In the rows, zero is written as 128.
Rotation paths and how fast each direction turns (degrees a step):
Each turn is a multiple of 5 degrees from 10 to 175, or 0.
Each row of a path follows its step; steps can be skipped.

step 0: [151 126 135 129 123 131 128 140 134 116 130 121 130 112 131 137 115 143
 124 136 133 122 128 140 136 124 138 139 135 131 137 119 127 142 122 125
 122 133 132 132 123 135 129 130 136 130 115]
step 8: [138 131 136 115 128 126 127 134 145 130 130 131 121 105 131 141 127 120
 125 127 135 123 123 125 126 131 116 129 127 137 113 114 116 127 120 127
 134 140 110 132 121 127 124 134 123 136 132]
step 10: [134 115 121 136 132 134 131 145 127 130 129 120 132 114 126 138 111 120
 122 139 133 136 120 137 128 113 134 122 127 124 123 110 128 120 110 128
 124 132 132 134 124 117 120 136 127 125 133]
step 12: [132 125 123 126 127 124 131 139 120 126 136 125 120 124 131 130 112 132
 127 122 125 106 125 134 143 120 144 137 128 120 120 131 134 123 122 114
 147 127 125 137 120 123 114 129 137 121 122]
step 14: [152 134 127 124 124 124 129 117 127 129 136 124 134 128 130 128 124 115
 134 116 126 122 131 133 141 108 141 130 136 149 124 135 132 131 124 132
 128 131 129 141 126 134 128 131 142 132 135]
step 25: [141 126 134 134 140 125 132 125 127 129 135 136 132 132 133 133 129 130
 148 131 138 129 132 132 131 131 143 130 139 151 143 119 120 132 120 145
 129 119 129 129 112 135 121 123 132 131 131]
step 26: [136 123 130 119 130 116 139 124 141 147 127 140 116 124 135 128 126 127
 116 119 131 126 121 132 137 128 140 123 141 132 118 132 122 124 120 117
 131 129 113 143 131 122 128 129 130 128 144]
step 28: [147 121 129 139 127 136 133 126 126 133 131 133 132 107 135 126 119 120
 124 129 142 129 120 124 135 119 134 117 135 127 145 126 116 129 119 139
 127 121 122 141 135 120 123 121 136 120 124]
step 36: [136 120 126 121 144 131 132 136 145 125 130 139 134 123 134 139 137 129
 126 128 130 125 113 120 140 130 126 128 150 142 134 129 124 126 136 135
 130 123 125 137 125 141 133 133 138 142 136]
step 37: [133 127 134 112 127 125 134 121 128 126 122 137 118 134 138 130 111 133
 127 123 123 129 140 132 147 128 139 124 127 138 140 122 109 131 119 126
 140 120 110 127 127 126 124 126 128 118 127]
[129 126 125 128 129 131 128 128 129 129 126 127 127 128 129 125 126 125
 131 130 129 134 129 127 128 128 132 123 128 129 129 124 127 127 129 132
 129 123 127 125 125 125 127 130 125 123 125]  120
[131 129 126 125 126 125 131 128 124 130 129 130 129 128 126 127 131 128
 132 127 128 128 125 127 122 126 129 129 126 132 128 132 130 131 125 126
 132 125 128 124 129 127 129 133 127 130 126]  40
[124 133 134 125 127 129 125 129 127 124 132 128 127 129 130 129 126 127
 127 126 131 125 126 124 130 127 129 124 126 127 127 130 125 127 128 131
 132 126 128 128 127 130 130 131 128 128 123]  115
[130 134 126 131 129 125 131 125 129 124 124 129 128 128 128 127 125 130
 126 129 132 131 129 121 129 128 131 129 128 129 129 129 130 129 125 125
 129 131 130 129 130 130 125 129 129 124 128]  155
[128 129 130 133 126 130 126 130 128 125 128 126 126 123 126 126 127 129
 129 132 125 129 126 126 128 124 125 129 127 128 128 127 128 125 125 122
 126 127 126 127 127 127 132 126 124 128 123]  35
[128 128 130 127 127 126 129 127 130 127 127 136 130 128 130 126 132 128
 130 126 129 128 130 126 131 126 127 123 129 132 133 129 125 123 129 124
 128 126 126 127 129 126 130 126 126 129 133]  35

step 0: [128 137 116 140 130 138 121 138 126 127 125 126 126 126 127 125 111 125
 128 132 139 137 112 140 138 130 136 128 116 119 117 126 127 111 125 112
 123 137 129 141 130 124 141 116 131 128 125]
step 2: [114 129 120 139 123 123 122 125 133 111 141 132 130 124 133 127 139 119
 124 109 138 124 135 116 136 120 132 119 121 119 124 141 134 121 130 107
 122 131 124 133 129 132 131 125 120 121 116]
step 4: [128 135 124 142 135 126 134 127 138 145 143 124 135 119 139 130 124 126
 132 121 111 114 124 131 131 121 124 114 121 128 132 129 119 124 135 116
 137 122 110 114 131 125 127 127 128 115 121]
step 6: [124 130 128 138 113 142 120 148 130 133 132 131 139 132 115 140 130 118
 133 134 114 135 131 135 137 128 127 117 132 134 120 129 115 109 134 136
 135 126 128 129 133 125 132 142 124 120 119]
step 8: [117 128 132 121 117 133 125 144 132 128 136 114 127 133 138 124 104 122
 139 109 136 137 125 112 128 123 126 129 129 126 130 124 120 124 125 138
 116 132 131 128 130 134 126 141 120 117 120]
step 9: [138 134 149 133 129 142 129 139 123 134 124 122 132 117 119 130 133 115
 126 130 122 124 126 121 131 129 120 118 123 133 131 145 119 116 132 134
 126 134 143 131 123 134 133 138 148 130 120]
step 13: [128 136 117 120 144 133 112 140 134 123 130 117 128 126 124 126 130 131
 124 122 134 126 110 136 124 124 133 129 127 118 126 119 122 114 125 112
 125 148 136 120 129 126 143 115 130 125 133]
step 19: [125 136 127 139 126 145 121 131 126 129 130 130 136 128 120 129 133 120
 132 124 116 134 119 133 146 129 135 126 134 126 134 146 134 104 131 134
 122 134 125 127 130 127 145 133 127 118 109]
step 21: [119 136 127 137 135 137 129 137 129 126 149 123 126 131 136 139 122 122
 132 114 127 125 134 114 128 118 123 116 121 123 128 124 125 124 122 142
 114 137 133 121 112 124 121 130 119 116 115]
step 30: [121 132 135 117 127 131 120 124 144 126 135 137 139 123 143 117 120 134
 141 120 135 128 114 136 129 119 129 120 119 124 119 145 126 125 116 119
 128 122 136 134 134 129 136 111 130 116 126]
[123 129 127 128 125 126 129 130 127 125 129 130 128 128 128 131 127 125
 132 127 129 125 131 128 128 124 131 123 128 132 129 128 126 130 125 131
 127 129 128 132 126 130 130 125 132 133 130]  115
[131 128 128 126 129 127 126 128 127 128 126 130 130 128 132 127 132 133
 128 134 130 131 127 125 125 127 130 128 130 131 128 129 128 129 129 127
 125 128 129 126 125 133 126 131 135 126 131]  170
[131 128 131 133 129 127 124 128 126 126 128 135 131 127 134 127 130 128
 131 127 127 127 131 130 130 128 129 131 127 127 129 126 127 127 129 125
 126 129 126 128 130 130 131 123 124 128 131]  25
[129 129 125 126 128 126 126 126 127 124 131 130 125 125 130 128 130 126
 127 127 128 127 126 130 123 126 130 128 129 126 134 128 129 130 122 128
 128 129 129 126 126 127 132 131 126 124 125]  130
[126 126 132 128 126 130 130 128 131 129 131 132 126 127 131 123 130 124
 125 127 132 131 132 126 126 127 126 125 129 128 123 128 128 131 127 129
 126 127 132 129 129 127 126 128 127 126 127]  115
[129 127 126 126 129 130 130 126 124 134 126 126 130 123 130 127 125 126
 128 126 129 126 123 128 125 127 126 126 125 126 129 125 124 131 130 128
 122 131 128 126 131 130 129 126 129 128 128]  80
[129 129 129 126 129 129 129 132 130 124 124 125 124 129 133 128 130 124
 129 126 123 126 127 129 126 131 127 131 127 129 129 127 125 128 129 128
 124 126 132 130 127 125 128 131 128 131 132]  25

step 4: [135 136 140 132 126 124 116 132 118 133 121 124 124 131 137 126 134 127
 126 113 134 136 112 117 126 115 136 136 127 130 126 128 119 123 146 142
 126 136 144 126 124 106 134 132 121 118 124]
step 8: [127 129 130 133 119 117 121 131 120 117 132 135 141 136 131 131 133 130
 117 119 145 123 123 127 127 133 112 137 126 116 125 113 148 116 131 129
 127 136 120 130 144 121 131 126 120 130 145]
step 9: [132 138 114 127 126 119 112 111 122 124 126 125 141 133 137 127 123 146
 131 134 132 131 139 131 139 133 132 121 128 125 124 118 121 117 144 123
 113 128 121 135 129 122 107 128 131 136 128]
step 15: [124 142 121 105 127 116 123 125 117 116 127 136 128 146 135 115 127 126
 136 126 138 139 107 129 138 132 138 119 133 133 132 126 125 132 139 135
 132 119 131 128 125 119 128 126 124 137 136]
step 16: [112 125 124 143 132 103 136 133 127 122 116 132 135 131 122 130 126 131
 131 130 119 135 119 121 146 124 135 130 128 133 117 119 113 129 124 142
 138 129 117 129 128 117 122 116 126 125 116]
step 20: [131 138 123 129 131 121 126 129 106 126 133 132 144 137 126 129 144 148
 116 132 121 142 133 128 123 134 118 126 120 132 119 129 117 135 117 116
 130 139 126 130 135 138 118 136 122 130 122]
step 28: [121 112 142 135 131 118 126 112 121 114 127 129 116 129 125 122 118 119
 124 124 128 128 147 133 136 119 141 112 131 125 137 123 130 142 114 130
 127 133 125 122 142 135 123 126 116 128 125]
step 31: [134 125 151 138 116 140 127 129 118 138 132 122 132 128 117 131 139 146
 124 131 137 143 129 132 113 133 128 126 129 135 123 132 123 133 141 126
 130 133 141 148 133 122 126 124 122 127 134]
step 32: [132 125 128 132 134 127 120 113 130 134 133 121 136 126 131 124 129 133
 127 124 132 134 127 137 130 144 133 120 140 115 136 146 111 141 136 135
 139 141 129 130 126 135 143 138 127 149 121]
step 38: [129 141 127 122 136 120 125 109 126 128 135 116 125 133 135 132 136 125
 125 112 128 147 138 121 124 134 133 127 125 129 121 121 114 129 143 124
 130 147 114 138 134 134 130 140 131 117 127]
[128 126 129 131 129 131 128 123 127 128 131 134 132 131 124 130 126 124
 131 127 128 127 128 130 129 127 128 127 127 128 131 132 128 127 127 128
 126 131 130 130 124 129 128 131 126 125 127]  100
[128 128 128 130 128 128 130 134 129 126 128 128 126 129 126 127 128 126
 130 130 125 128 132 131 127 131 127 127 129 125 132 130 132 125 130 128
 127 130 128 122 129 131 126 125 129 122 131]  65
[127 128 125 124 132 127 123 129 127 128 133 121 128 131 125 124 126 128
 128 131 129 123 127 128 128 129 129 128 127 128 126 129 125 128 129 127
 128 132 128 127 124 128 127 131 130 128 132]  125
[128 126 127 131 125 127 123 128 130 127 130 125 129 130 130 135 127 127
 126 127 125 128 129 129 126 123 129 129 129 129 130 127 130 128 129 132
 125 127 130 127 129 131 124 130 126 133 133]  20
[130 125 131 132 129 128 126 129 127 127 127 127 127 125 128 129 129 130
 130 127 130 121 129 128 126 131 130 129 126 125 133 131 127 126 132 125
 127 126 128 129 130 121 125 129 127 131 127]  80
[127 127 127 128 127 123 128 127 129 130 133 127 128 126 130 130 133 128
 126 122 129 128 129 130 126 131 124 128 130 131 129 132 126 125 122 128
 130 132 126 125 128 126 129 128 127 128 128]  120
[129 126 128 127 128 127 128 123 127 126 126 128 124 124 128 130 129 127
 127 133 126 125 128 129 129 132 127 128 131 134 123 128 131 129 131 130
 129 128 132 126 125 126 125 128 123 126 128]  120

step 4: [126 113 121 130 128 136 129 123 123 117 131 120 115 145 124 140 131 135
 129 139 132 115 127 118 142 105 139 121 129 121 123 133 141 127 116 116
 121 131 125 124 116 118 115 118 124 129 137]
step 12: [142 132 110 148 123 132 121 108 109 120 140 136 121 130 126 122 115 125
 136 122 128 130 134 124 127 137 121 123 137 133 130 123 139 112 126 119
 127 127 120 129 132 133 117 122 114 122 126]
step 13: [114 132 136 134 140 121 136 121 129 120 120 133 116 137 118 135 149 132
 142 128 130 128 145 130 130 139 137 144 135 130 132 139 114 139 127 134
 132 138 131 134 132 127 112 137 129 140 131]
step 18: [121 145 130 116 128 119 131 129 123 128 117 120 119 141 106 129 145 132
 133 139 140 125 116 141 116 135 125 116 137 133 124 129 137 125 116 124
 126 128 113 138 122 130 138 127 120 132 118]
step 19: [127 142 116 150 129 126 134 143 135 137 144 113 139 119 126 145 131 143
 124 123 118 126 130 136 133 131 127 129 117 117 126 126 119 131 140 135
 132 131 110 119 130 124 126 126 127 121 138]
step 21: [130 146 127 129 128 127 119 122 122 125 101 128 133 130 121 124 130 146
 125 124 130 133 119 135 131 138 126 133 120 133 141 125 128 141 141 119
 131 122 106 128 139 144 128 128 140 132 121]
step 25: [125 138 125 115 133 133 135 137 124 100 137 133 122 140 132 138 130 149
 116 120 130 116 127 127 137 122 134 134 129 124 130 122 145 136 130 138
 127 118 147 131 130 132 119 126 133 133 134]
step 30: [124 129 114 122 123 132 127 130 123 124 136 136 138 145 137 127 132 126
 120 125 129 141 124 134 132 130 106 138 125 124 131 111 140 124 116 129
 140 120 117 134 110 136 125 116 115 111 130]
step 32: [115 125 139 119 116 130 125 127 133 138 120 125 138 141 113 125 120 128
 117 118 133 136 132 135 133 114 131 135 119 126 130 132 127 121 116 114
 129 123 128 132 114 120 143 124 148 133 146]
step 33: [117 128 127 134 121 130 124 126 114 124 134 119 134 126 132 121 128 125
 118 139 127 138 123 124 141 130 124 124 119 128 117 113 153 119 132 126
 123 110 125 111 140 133 109 132 129 116 119]
[125 134 124 126 124 127 128 130 129 125 128 130 127 127 127 131 128 131
 123 126 127 128 130 129 128 128 123 127 123 126 128 129 127 126 130 131
 128 129 128 130 130 129 131 128 128 132 122]  10
[123 129 130 126 128 128 126 131 132 127 129 130 125 126 129 128 128 130
 130 125 121 132 126 130 128 129 125 129 128 129 127 130 125 126 130 127
 128 125 126 126 126 127 126 124 131 124 132]  135
[131 132 122 133 128 128 123 129 125 131 129 129 129 129 128 125 130 126
 126 128 127 132 127 123 127 127 126 128 127 129 127 129 128 131 131 129
 128 126 128 124 133 128 131 125 129 127 130]  155
[130 127 124 128 128 125 126 128 130 130 125 126 130 127 131 123 127 130
 125 128 129 132 125 130 127 133 129 128 129 129 126 133 134 125 128 127
 130 129 129 129 124 126 126 129 128 132 127]  120
[127 127 127 129 127 126 127 129 134 128 123 125 131 126 126 129 132 128
 128 133 128 125 128 128 129 126 128 125 124 127 127 126 132 125 131 126
 126 127 125 125 126 133 130 127 129 128 131]  25

step 0: [134 142 126 127 124 145 126 136 121 124 132 145 123 120 123 147 121 125
 128 127 118 122 116 130 137 128 131 121 122 123 123 131 138 118 141 133
 137 145 137 117 123 128 121 134 128 148 122]
step 1: [135 113 144 126 133 134 136 121 128 125 125 134 125 129 129 130 135 134
 157 122 121 139 125 128 124 110 120 123 134 142 120 132 143 130 137 128
 125 120 118 129 116 121 128 137 125 126 120]
step 5: [125 146 131 134 121 138 133 129 131 115 135 130 121 129 108 121 108 135
 109 129 129 137 123 126 137 140 127 123 120 124 126 124 140 127 130 125
 128 125 131 115 132 121 138 119 112 121 119]
step 14: [127 144 131 116 124 129 127 134 146 117 133 117 128 124 128 135 118 139
 125 132 118 134 120 121 127 118 132 125 136 134 115 124 121 116 121 120
 112 117 130 110 120 125 121 127 142 119 123]
step 15: [127 148 116 123 143 129 140 128 119 129 120 117 128 129 140 133 129 130
 133 122 110 112 122 123 147 133 122 126 132 144 133 130 137 121 120 136
 134 125 126 133 126 131 132 127 112 126 124]
step 23: [130 147 125 128 143 140 137 122 123 144 128 132 133 115 125 132 131 137
 123 128 132 135 118 124 124 129 112 122 129 134 132 118 137 116 121 133
 129 129 129 126 112 138 130 117 144 117 115]
step 27: [136 128 133 123 123 144 121 133 121 137 114 119 129 131 115 125 127 131
 137 121 114 123 128 133 131 129 152 122 119 124 128 140 118 123 121 130
 127 122 131 123 126 112 113 129 115 141 115]
step 28: [132 133 123 140 136 112 125 112 127 127 115 128 124 122 117 125 119 133
 129 116 144 132 123 127 121 114 130 128 140 135 122 129 133 128 129 130
 129 125 123 129 125 134 130 129 120 124  95]
step 30: [129 143 125 130 133 145 114 120 125 127 135 131 128 136 120 132 132 134
 137 130 127 121 141 121 123 137 125 124 143 121 148 138 130 126 128 135
 123 132 134 120 141 131 116 144 113 119 135]
step 31: [129 141 134 146 138 125 135 135 128 137 134 138 130 125 128 136 126 134
 133 102 132 127 116 129 110 133 125 122 128 128 128 128 134 132 144 119
 124 139 127 116 125 132 144 135 138 131 132]
[127 127 129 131 124 127 123 129 131 126 128 130 129 127 126 131 126 131
 126 128 128 122 126 126 128 123 128 125 130 124 129 131 129 128 128 127
 131 126 130 124 134 129 127 126 131 128 126]  130
[128 125 130 129 130 127 124 131 128 129 129 126 129 129 123 127 124 122
 129 125 129 128 130 128 127 128 126 130 129 130 129 126 129 125 126 130
 128 134 127 129 132 128 128 134 129 130 125]  35
[127 126 130 132 131 121 130 129 123 126 125 126 128 130 131 127 128 126
 129 129 124 126 124 128 128 130 131 127 127 129 129 130 128 128 132 129
 130 127 125 127 131 133 128 130 129 127 130]  160
[128 133 127 127 128 128 122 124 126 130 129 127 123 127 129 127 130 125
 123 127 130 128 123 125 128 128 128 130 127 128 131 129 129 125 129 127
 132 127 128 131 127 128 132 131 124 127 127]  140
[129 126 130 125 129 128 127 132 128 132 127 126 125 126 126 131 125 132
 129 128 133 129 132 124 129 129 129 125 127 127 129 130 125 131 132 129
 126 125 124 129 131 129 132 130 124 126 128]  125
[123 125 129 125 127 131 128 130 128 130 130 128 131 131 131 132 126 128
 126 131 126 129 128 128 127 128 126 126 127 130 132 127 132 129 129 128
 131 127 128 126 123 128 132 132 132 124 126]  35
[127 127 128 128 131 130 128 126 126 127 128 130 126 127 130 127 129 131
 130 131 127 130 129 129 123 129 125 129 130 131 129 128 128 128 132 131
 127 129 133 130 133 129 132 124 128 127 121]  145
